One turn moves every row onto another: examples first, then more rows asked:
Nin: [9 -14 0 -14 17 48 12 -3 -14 9 -14 4 -6 20 9]
mevi: [25 -4 28 -22 19 -30 -26 37 3 -5 -3 -7 8 -50 -8]
goke: [11 36 -28 4 13 7 16 15 21 -12 -15 35 2 14 -19]
tomam: [26 -28 33 -21 9 -3 -25 46 5 -1 -5 -19 0 -30 -10]
pufo: [26 57 -16 7 26 1 -12 -2 11 -28 -21 26 -10 -4 -18]
Kuno: [22 -15 24 -24 10 24 -10 53 10 9 -10 -14 -14 -9 -20]
rapu: [29 44 -11 11 8 -21 -22 -17 -12 -35 -7 -29 16 -10 -31]
vegu: [32 -19 18 -7 13 16 -8 49 -15 -4 -15 -11 -30 -18 -31]
lelel: [9 24 1 -27 46 -30 -3 37 3 -6 2 9 -4 -31 13]
Buk: [23 42 -28 25 7 -4 -11 -12 10 -14 -10 12 12 -29 -36]
zazod: [20 40 -23 18 21 -13 -5 -20 25 -6 -4 19 -12 -28 -17]
gunos: [25 -40 18 -8 -9 12 15 19 -14 -12 -15 -12 18 25 -2]
Poni: [8 42 -29 6 31 -5 -13 -22 2 -17 -12 24 -8 -32 -14]
gobok: [11 37 -1 -26 40 -7 24 44 -1 8 -14 -3 -15 -20 -1]
mimiv: [14 -9 16 9 -2 28 3 -3 -14 6 -10 23 26 25 22]
zunel: [10 19 -10 30 -3 28 -12 -3 10 -5 -14 35 7 14 5]
sata: [34 -33 20 -8 -3 -28 -1 8 -24 -32 -7 -29 31 -7 -8]
tidar: [45 4 27 -9 14 -33 -14 -8 -31 -38 -19 -29 21 -21 -1]
milov: [27 -19 12 -8 13 -16 -18 -20 -34 -28 -10 -44 10 -30 -4]
sok: [28 -11 28 -11 4 3 5 -11 -40 -3 -5 -14 40 18 13]
zevu: [37 -27 38 -13 4 3 -5 4 -30 -21 -22 -24 18 8 18]
mev: [19 43 -25 4 19 -35 0 1 11 -32 -8 19 14 -17 -28]
veb: [2 25 -22 -2 28 35 4 -10 2 4 -13 35 -13 4 -2]
siz: [36 15 15 -10 10 -21 -7 -18 -39 -23 -3 -41 36 1 -14]
zul: [17 47 -24 31 2 4 -24 -10 11 -25 -13 8 1 -3 -22]
menum: [15 19 -13 10 17 23 14 -10 19 17 -6 38 -12 3 -6]
resi: [18 -9 14 -18 38 -31 -31 35 -3 -18 11 12 -6 -35 5]
puz: [20 -35 19 -18 11 24 -1 -8 -34 -6 -11 -34 6 4 8]
Nisu: [39 -18 17 -10 14 -28 -9 -21 -16 -18 7 -50 12 -18 -11]
sif: [21 -29 16 -18 7 17 4 -3 -18 2 7 -23 40 18 12]
dovo: [14 21 -22 18 8 30 -6 -2 14 3 -3 42 10 1 -22]
Todi: [32 22 -8 9 19 -39 -17 -26 7 -24 2 -24 0 -38 -21]
gezam: [18 40 5 -30 34 -4 1 41 15 12 -8 15 -6 -27 -25]
bimol: [30 -31 22 -7 21 -8 -33 42 -13 -18 1 2 -18 -29 -17]
Miz: [13 -16 1 -3 8 40 2 1 -1 11 5 24 24 25 3]
dun: [17 20 10 -29 23 23 2 50 15 16 -11 4 -14 -6 -26]
mobok: [14 -6 -5 -2 0 32 24 24 7 -2 -17 20 4 35 -6]
Zefe: [34 -37 27 -19 9 10 9 -11 -20 6 5 -30 10 13 0]
gapuz: [24 -15 23 -7 6 38 2 14 -7 -7 -24 7 1 30 20]
meri: [22 20 -12 3 25 -29 -24 -26 -17 -32 -9 -15 3 -47 -15]
folib: [28 -7 10 -10 6 -18 -2 -10 -22 -15 0 -53 41 -13 -2]
giruf: [22 15 7 -16 22 17 20 50 -10 10 -23 -13 -29 -13 -24]
fis: [29 28 -12 10 6 -28 -9 -17 -8 -23 -8 -36 27 -37 -28]
navam: [32 8 -1 -1 12 -54 -9 -3 -12 -43 -5 -13 28 -27 -22]
Fut: [21 29 13 -27 32 -30 -12 35 9 0 -4 9 6 -50 -16]
kevel: [39 46 -1 1 26 -34 -18 -12 -11 -43 -17 -5 7 -27 -20]
fep: [19 27 -4 5 16 37 -2 10 13 -11 -24 33 -14 25 2]
Biruk: [22 -19 12 -9 11 35 20 -6 0 23 -2 13 -1 24 4]

dovo moves to Miz
zevu moves to tidar
zazod moves to menum
Now these:
veb moves to Nin
Kuno moves to tomam
mev moves to goke
vegu moves to bimol
siz moves to rapu

One turn moves every row onto another: examples first, then more rows asked:
vofo: [8 -20 -12 -8 3 -10 -41 26 -47 -7 3 17 25 -15 -2]
peta: [-26 38 -2 -16 36 44 -33 14 -29 9 12 -5 -26 -11 -14]
Vavo: [1 10 9 -35 22 2 8 32 -13 -11 18 -16 62 -17 -20]
Deda: [-15 45 -10 -31 35 -8 -8 31 -30 -34 -8 17 18 -12 -18]
Dedir: [-6 1 -13 0 23 -4 -18 9 -26 -28 23 -11 39 4 36]
nogor: [-26 54 26 17 -7 3 -5 20 6 2 -2 27 25 19 -20]
sada: [-14 45 -8 -36 22 -2 -9 10 -50 -39 24 24 35 -18 -21]
lepur: [-7 9 -16 -11 19 1 -35 31 -28 -14 17 -3 39 -8 44]
bal: [-21 43 35 2 -24 18 -13 22 -5 20 27 24 56 3 -14]
Ved: [-37 19 24 -27 -8 14 18 8 -60 15 13 -18 -3 4 -33]
ner: [-22 46 15 -16 -31 30 -11 15 -61 21 43 -28 9 -1 -4]
Mef: [6 37 31 -1 13 35 -32 12 -9 22 -21 33 13 -7 -8]
lar: [3 4 10 19 25 12 1 -14 -8 -5 33 -11 30 18 23]
Repem: [-5 23 4 -38 15 5 2 9 -39 -26 41 2 62 -18 -23]
Diz: [-29 37 18 -35 -14 9 8 24 -57 24 4 -15 -13 0 -32]
Tas: [-44 39 12 5 1 28 -7 21 -46 3 -1 -21 -25 11 4]
Gaziz: [27 69 -15 -13 -7 -6 -35 10 -29 7 38 14 16 4 18]
duka: [8 -28 -9 1 9 -15 -28 14 -42 -15 1 11 22 -5 -7]
Rotaf: [24 50 27 -1 -9 25 -20 -25 -30 11 19 32 26 0 -26]
lusid: [-16 18 7 -5 39 38 -11 9 -6 14 8 -30 -17 0 -22]
Bodil: [15 58 23 -5 -1 27 -35 -2 -27 15 -5 43 10 -5 -17]
dulim: [-38 50 25 15 -8 13 -12 8 -14 -5 10 43 27 14 -14]
fita: [7 43 3 -26 3 34 -19 -7 -34 21 56 -27 8 -9 -34]
zutel: [27 42 -4 7 1 -9 -5 -21 -20 -6 49 -5 26 19 8]
bov: [21 -6 -15 -16 -7 -19 -42 29 -47 -2 9 14 25 -15 -9]
dupu: [-14 4 7 7 33 25 -27 21 -8 10 12 6 23 1 44]
Zem: [-10 34 21 -7 -27 21 7 19 -36 23 31 -51 9 10 -10]
nubi: [30 -5 -16 -10 -10 -29 -31 16 -41 -7 11 6 24 -6 -18]
suku: [-43 48 11 -9 -15 34 -19 16 -68 6 25 -10 -11 -1 4]
Turut: [-40 12 27 -30 -6 20 12 19 -57 23 9 -19 -1 -1 -25]
nanud: [8 14 41 8 13 41 -14 0 -1 23 -10 16 28 -1 -12]
Ferar: [11 21 -20 0 12 -19 -11 0 -26 -31 28 -16 34 11 23]
Zezot: [-6 24 0 -30 35 -6 1 46 -6 -16 -12 -8 35 -13 -17]
raz: [-36 44 31 7 -17 22 -16 10 -20 5 29 40 47 4 -12]
veki: [-12 54 -3 -29 13 41 -39 3 -48 15 42 0 -11 -16 -22]
rog: [10 34 -24 -21 3 -11 -39 35 -31 -10 21 -5 34 -9 35]
ritun: [-35 23 22 -36 -9 17 5 31 -55 29 2 -16 -5 -4 -26]
lutiz: [-14 49 30 9 -18 6 -5 29 10 18 9 16 43 12 -19]
Betog: [-25 31 18 5 -7 20 8 22 -25 13 2 -47 -13 18 -5]
zudit: [21 -17 -11 1 0 -26 -22 8 -39 -17 7 3 21 0 -18]
Pupo: [22 42 -26 -14 0 -23 -24 16 -28 -20 27 -10 32 4 22]
Rup: [6 22 10 -11 18 33 -2 -3 -9 19 36 -45 5 1 -34]
minug: [2 45 -7 -13 15 15 -48 37 -21 17 17 20 13 -8 39]
Dori: [-30 33 19 -31 -14 8 14 9 -60 16 12 -17 -10 7 -35]
Gim: [19 21 39 7 -1 32 -7 -23 -14 16 15 16 39 4 -23]

Bodil moves to nanud
Zezot moves to Repem
Now these:
Rup moves to veki
lepur moves to Ferar
nubi moves to vofo
nogor moves to bal
ner moves to Tas
lar moves to Gaziz
Ved moves to Diz

